0: [132 192  97 126 161 168 179  96  88 149 155 118 110  82 149 185 129 130
 172  44 222 166 133 163 136 125 133 156 109  28 179 182]
1: [112 112 145  71 134 143 157  91 176 101 109 145 152 133 145 137 163  34
 147 170  65  86 148 142 102  42 118 168 127  86 110 194]
2: [130 212 154 213 135 142 150  45  97  99 173 158 104 114 106 154  67 211
 116  32 181 159  50 135 163 173 223 140  54 138 111 148]
3: [131 134 171 147 181 148 123 103  91  93 131 165  34 145  84 152  94 128
  68 136 121 153  66 125 137 159  89 149 104  99 133 154]
4: [167 166 116  46 153 181 126  38 161 127  85 166  58  92 141 154 125 161
 186 103 126 149 178 186 197 115 145 124  72  42  81 156]
5: [121 125 169 155 165 146 105  96  95  93 124 164  46 143  87 159 107 133
  75 145 130 141  70 126 139 154 101 145  97  92 123 147]
6: [120 198  67 124 150 130 116  75 120 142  76  64 189  72 178 106 123 132
 168 122 108 167 211 129 188 166 173 153  60 132 100 122]
7: [185 137 221 125  36  96  83 170 128 168 212 114  93 168  90  98  89 159
 115 146 154  74 185 139 125 203 136  62  46 101 100 102]
8: [ 52  64 147  59 143 169 155  45 119  58 113 152 117 178 126 158 122  66
  96 143  91 154  48 138  25  45 122 127 160  85 125 172]
9: [244 164  36 115 123  73 107 197 161 150 164  70 133  18 142  46  84 255
 145  61 160 162 156 145 131 241  92  66 203 211  89 163]
10: [212  90  71  96 164 138 125 169 211 161  64 181 123  86 129 126 217 157
 198 100 118  70 181 178 215  79  84 123 208 129 117  96]
11: [149 110 201  98 165 133 138 125 162 116 185 191  96  79 125 153 156  79
  53 122  95  50 109 145 108 108  63 124 117 128 125 173]
12: [100 152  85 114  83 123 149 127 108 129 115  98 151 150 135 140 110 120
 149 107 166 154 121 122  94 105 135 109 148  95 131 154]
13: [135 136  87  55 197 177 102  68 180 123  95  97  93  72 162 125 105 136
 165 109 141 184 111 168 101 129  72 154 126 117 114 205]
14: [163 122  98  87 128  63 191 164 140 151 129 102 158  73 154 142 103 152
 147 143 160 144 169 184  79 141 106 119 213  18  76 123]
15: [ 66  68 144 143  91 153 137 147 148 110 127 107 177 223 115 120 154  59
 174 154 121 101  82 106  64  31 141 164 162 162 202 127]
16: [130  83 134 150 196  73 147 154  77 130 137 166 129  35 209 150 147 248
  53 113 122 163 124 123 188 179 222 131 165 161 174   0]
17: [105 152 121  50  42  82 161 149  97 131 181  99 174 102 182 106  94 116
 120 169 104 131 172  90  41 132 175  92 130 105 106 198]
18: [158 213 151 164 126 107 137 149 112 145 184 122 160  63 122 147 133  57
  97 109 131  68 170 113 132 172  86 134  82 147 142 186]
19: [146 107 154 110  86  86 147 172 114 145 115 190 124 135 163 129 165 204
 121 170 100  99 179 102 209 119 230  85 129 126 123  32]
20: [111 152 145 210 165 149 123 101  81 153 108 105 133 147 101 173 122  88
 156 115 188 153 139 148 185 155 113 205  60  91 183  92]
21: [137  60 139 136 188 108 110 146 188 127 148  76 180  83 135 113 147  71
  99 130 126 106 119 188  54 141  12 166 178 144 148 123]
22: [130 151 170 230  66  90 140 169  58 154 217  91 177 152 121 152 124 139
 112  39 214  94 106 130 123 182 191 125  75 196 220  31]
23: [149  26 142 118  94  96 159 158 162 117 143 121 165 160 145 119 148 152
 153 127 144  98 132 174  78  95 146 117 194 111 141  76]
24: [194 130 108 125 117  76 133 191 179 160  87  95 135 123  67 119 117 116
 154 162 129  96 162 166 115 170  29 125 192  77  38 142]
25: [116 149 158 140 120  92  89 128 105 124 161  61 148 101 141  77  71 119
  68 189  92 152 154  97  92 230 129 123  71 157  94 145]
26: [144 148 166 144 100 111 184 173 114  95 209 132  85 127 100 158  97 124
 137  98 162 116  52 102  76 114 145 161 165 165 197 239]
27: [192 119 132  97 136 214 102 103 172 138 118 185  10 149  57 160 162 156
 165  44 194  99 106 195 189 106  48  93 119 116 123 144]
28: [162 151 179 150  95  99 184 192 114  91 208 139  87 129 101 162  99 121
 136 104 167 114  43 101  66 117 128 175 172 159 196 255]
29: [156 193  95 133 117  91 204  62 136  46 122 196 115  90  78 162  87 170
  80  78  94 129  39 130  95 131 175  96 198 151  21 218]
30: [161 122 151 220 105 101 126 203 180 182  92 119 173 190  79 130 166  66
 200 150 139  40 194 136 186 114  94 177 140 127 131  79]
31: [136  58 151 117 144 101 155 135 123 128  70 142 102 158 144 154 116 172
 150 183 126 157 130 161 155 111 175 148 189  46 103  49]
32: [108 207  64 126  71 114 165 206 102 155  99 141 169 164  52 134 167  14
 153 157 127  90 178  80 106  89  32 107 174  81 112 202]
33: [152 156 134 100  60 119 157 162  97 129 160  80  60 169 108 139  37 157
 197 123 214 181  99 129  80 154 144 130 144  55 139 220]
34: [139  74 110  86 178 164  68 111 187 135  83  61 120 115 147  98  87 159
 171 141 130 186 116 184  93 155  79 149 152 146 101 127]
35: [117 131 213 166 124 106  93  88 142 120 141  88 134 142 152 100  67 120
 126 188  99 126 152 124 139 165 198 173  24 137 116 126]
36: [142  83 202 164 144 131  99  91 190 145 115 110 135 167 122 133 111 104
 166 153 125  89 148 172 161 136 132 170  66 124 106  66]
37: [118 161 128 203 168 152 119 109  79 150 105  99 116 153 110 175 124  88
 172 109 184 148 136 140 187 146 109 194  80  91 191  93]
38: [146 233  47 130  97 102 150 151  68 170 173 103 194  45 159 122 154 142
 115  47 177 142 184 119 134 175 135  75 109 119 156 142]
39: [120 102 118 141 184 130  69  98 122 141  71 103 127 117 140 102 118 161
  93 169 102 159 164 157 145 190 107 122  89 119  76  46]
40: [118 132 111  75 168 128 149  65 140  84 112 151 133  62 198 133 114 182
 126 130  71 168 118 106 140 109 211 148 132 161 123 158]
41: [124 139  80 132 116 104 136 128 166 169  99 116 243 112 142 115 201  81
 128 117 108  63 203 140 137 119  95  94 132 138  84  63]
42: [131 211  82 146 101  99 130 160 106 119  96 115 150 121 109 130 128 114
 164 155  88 155 157  61 159 141 154 156 131 156 120 190]
43: [122 114 109  65 131 151 126 133 148 142 130 136 129 117 130 100 124 103
  85 145 115 106 133 116  68 114  70  73 156 110  77 151]
44: [161 123 151 207  96 112 132 208 167 182  90 114 187 181  73 144 172  68
 191 142 143  43 188 145 188 106  97 168 132 112 119  80]
45: [118  54 110  69 164 163  96  80 143 121 106 138  83 131 158  96 107 225
 109 131 121 194 116 168 115 153 144  66 144  95  85  63]
46: [ 89 145  88 109 123 135 123 180 130 142 126 160 145 127 114  99 176  58
  76 157  82  86 127  60 101  99  49  74 168 171 114 172]
47: [ 82  14 104  80 120 150 166 133  98 108  68 185 105 212 134 162 171 157
 136 147 138 154  84 142 107  21 149 100 228  51 158  33]
48: [169 126 146 201 100 107 118 199 168 180  92 119 178 185  83 137 170  61
 193 156 140  47 180 150 183 103  97 162 135 115 125  79]
49: [237 169  60 136 126  73  99 210 169 142 169  89 129  23 135  57 104 255
 138  67 152 154 151 145 130 242 105  68 205 206  88 155]
50: [ 90 110  80 125 183 185  97  73 127 104 117  91 114 125 156 106  93 144
 134  97 150 196  69 119  92 118 112 130 132 151 139 145]
51: [141 115 119 165 145 136 115 140 106 115 106 152  86 151 106 157 135 160
 117 123 137 144 114 130 176 144 128 141 136 129 145  90]
52: [134 148 115 135  72  79 156 162 186 145 115  81 242 126 161  96 134  82
 204 155  93  84 184 117 118  92 167 163 157 159 100 167]
53: [147 161 136  74  38  81 213 180  94 149 218 172 159 109 155 166 167 115
 132  95 153  65 160 111  89  77 186  78 156  89 175 157]
54: [160 154 114 135 154 137 157 120 122 127 109 183 129  68 169 184 201 134
 182  70 123 107 156 130 230  81 175 179 128 160 194 134]
55: [155  97 114 184 170  56 142 219 136 151  88 109 150 116 120 106 125 151
 109 211 106 126 174 130 148 178  94 151 200 110 100  73]
56: [132 124  96 174 194  68 115 142 133 113  56  99 172  69 172 126 115 135
 118 177  52 166 119 108 174 177 149 199 182 231 110  98]
57: [110  98 176  72 153 151 122  83 154 126 153 122 120  96 172 134 132  90
 122 136 109 116 123 161 110 109 118 147  84 117 147 134]
58: [106 119 143 137  50 113 139 143 130 115 182 105 150 190 103 100 108 129
 136 108 150 119  97 111  56 117 150  92 129 130 132 135]

[148 203 151 162 129 100 134 156 107 149 200 122 170  62 127 143 128  56
  97 107 131  70 161 114 134 167  83 132  74 141 143 180] >> 18 38 11 25 42
[190 133 224 116  30  97  96 171 124 161 204 117  90 168 100 105  86 171
 121 149 149  75 188 132 127 210 147  59  43  89  84  96] >> 7 58 35 25 36
[112  87 167  73 147 142 110  93 151 131 150 122 125  94 171 126 131  99
 118 136 116 113 140 157 112 114 114 138  91 125 150 121] >> 57 43 11 36 1
[ 86  36 167 119 168 179 145 124  91 153 121 184  99 188 116 183 197  78
 104 130 170  99 127 159 136  51  85 132 125  26 190  23] >> 47 51 31 57 37
[170  96  84  88 139  66 179 170 145 155 123 106 158  82 152 133 112 145
 139 146 161 136 164 188  80 138 107 129 218  28  84 119] >> 14 24 23 55 12
[156 187  99 124 121  82 210  67 133  43 117 211 107  95  80 162  82 181
  73  79  86 127  32 144  77 132 170  90 216 147  13 203] >> 29 40 3 43 5
[118  56  95  66 171 165  96  72 154 114  97 131  85 126 164  87 109 215
 109 137 122 180 116 163 108 137 141  74 145  83  82  73] >> 45 39 34 50 31
[158 116 184 107 171 143 154 125 155 117 178 193 103  76 130 156 149  71
  67 122  98  58 101 150 107 104  68 133 124 133 129 170] >> 11 57 43 18 1
[117 150  62 132 127 116 123 127 157 161  89 125 248 105 137 113 191  63
 119 132 104  75 207 135 140 112  94  99 130 140  99  72] >> 41 52 46 48 43
[144 117 140 171 146 122 121 134  99 107 103 156  70 154 101 156 134 176
 115 141 124 140 107 116 176 148 126 146 124 140 159 103] >> 51 5 3 37 31
[100 126  92 131 152 172 117 132  99 120 172 117 132  98 137 129 171 114
  97  40 174 156  74 122 102 103  83 132 147 198 231 142] >> 50 12 51 26 57
[171  78 130 111 140 171 116 136 162 121 133 127  74 134 116 140 138 186
 176  81 173 150  94 168 128 112 123 139 158 138 164 122] >> 51 50 34 27 23
[110 165 119 211 172  44 143 209  64 135  88 103 133 111 108 135  93 117
  78 204 115 173 134  83 162 198  98 185 170 126 136 119] >> 55 56 42 51 25
[195 131 117 131 109  73 129 183 178 159 105 105 131 126  71 115 113 111
 136 155 138  85 171 170 107 165  39  99 183  75  43 141] >> 24 14 43 55 48
[ 50  92 126  80 160 240  89  76 102 104  93 184  65 200  96 136 167  52
  80 134 108 142  56  91  99  43  57 104 106 132 153 143] >> 8 5 3 50 43
[152 104  91 134 143 100 133 181  89 138 138 170 118  91 166 126 153 255
  79 105 133 161 131 119 176 164 181  73 179 167 157  25] >> 16 19 51 45 31
[ 97 100  71  32  82 139 158 145  97 147 109  64 124 144 195  99 104 182
 197 153 174 222 146 125  65 103 180  86 178  31 143 148] >> 12 33 14 17 45
[115 143 213 162 102 115  97  95 141 115 156  91 120 148 145  99  62 129
 127 189  96 124 139 115 136 177 197 167  24 145 104 133] >> 35 25 36 57 7
[132  64 128 135 189 121 115 147 180 128 142  76 182  93 133 112 135  68
  96 122 126  91 121 181  70 141   6 159 176 153 136 131] >> 21 43 34 57 11
[106 137  14  96  85 120 159 150 105 134  78 122 170 151 129 116 158 170
 183 111 133 179 136  97 118  86 161  73 215 114 114 122] >> 12 42 58 23 43
[167 113 101 102 129  72 182 164 127 156 128  98 172  83 151 139 107 142
 144 136 167 127 171 190  85 150 113 121 207  19  94 124] >> 14 24 12 23 55
[114 112  97  55 120 130 122 147 156 147 125 148 128 112 125  90 132 100
  87 148 103 110 128 121  80 112  59  60 171 122  64 169] >> 43 46 12 11 24
[115 140 215 161 109 113 102  88 141 112 163  88 126 156 144 103  72 112
 131 179 100 135 135 115 136 173 191 170  32 136 119 134] >> 35 25 36 57 5
[141 170 109 130 144 142 156 125 134 131 121 172 135  69 157 173 205 119
 184  74 124 101 166 126 221  76 176 176 112 169 194 142] >> 54 51 42 40 37
[ 87 230  42 166  56 113 151 159  56 149  83 121 188 154 147 108 147 145
 164 147 119 165 184  23 199 117 233 102 108 164 144 114] >> 42 6 12 38 19
[111 110 104  58 133 143 125 135 162 139 145 131 124 104 136  98 132 100
  89 146 115 111 127 124  75 113  63  56 164 106  73 151] >> 43 46 57 12 11
[ 87  93 109 197 162 104  68 125 118 125  61  39 175 186 125  56  68 150
 103 208  98 194 132 115 115 200 121 151 133 164  86  41] >> 39 25 55 56 34
[115 114 144  62 117 142 163  95 174 105 115 161 153 126 139 135 162  41
 155 168  73  85 153 135 105  42 108 169 125  91 101 196] >> 1 57 43 11 8
[130  96 121 159 200  63 150 155  62 131 139 175 130  38 226 146 152 248
  45 112 109 160 122 140 195 167 229 120 159 167 181   0] >> 16 19 51 40 56
[135 114 139 165 148 134 118 141  82 114 114 150  72 154  95 157 138 159
 116 127 144 149 100 122 163 141 132 157 126 147 150 100] >> 51 5 3 37 20
[128 110 153 139 209 150  64  89 185 114  80 144  94 108 103 100 120 113
  86 183  58 122 123 136 166 170  75 157 105 176  56 125] >> 39 5 36 3 34
[ 83 228  36 159  53 103 150 169  59 152  96 115 198 159 131  98 148 140
 170 147 121 159 185  16 195 123 224 108 112 166 141 117] >> 42 6 12 38 52
[135 180 106 124 154 149 184  99  83 142 154 123 119  71 148 178 123 126
 172  40 235 165 131 160 147 111 130 156 115  31 179 173] >> 0 12 37 20 38
[136  88 129  99 164 119  89 100 154 128  63 150 111 119 145  94 133 157
  78 202  37 130 174 136 159 165 119 102 122 134  44  71] >> 39 45 43 55 51
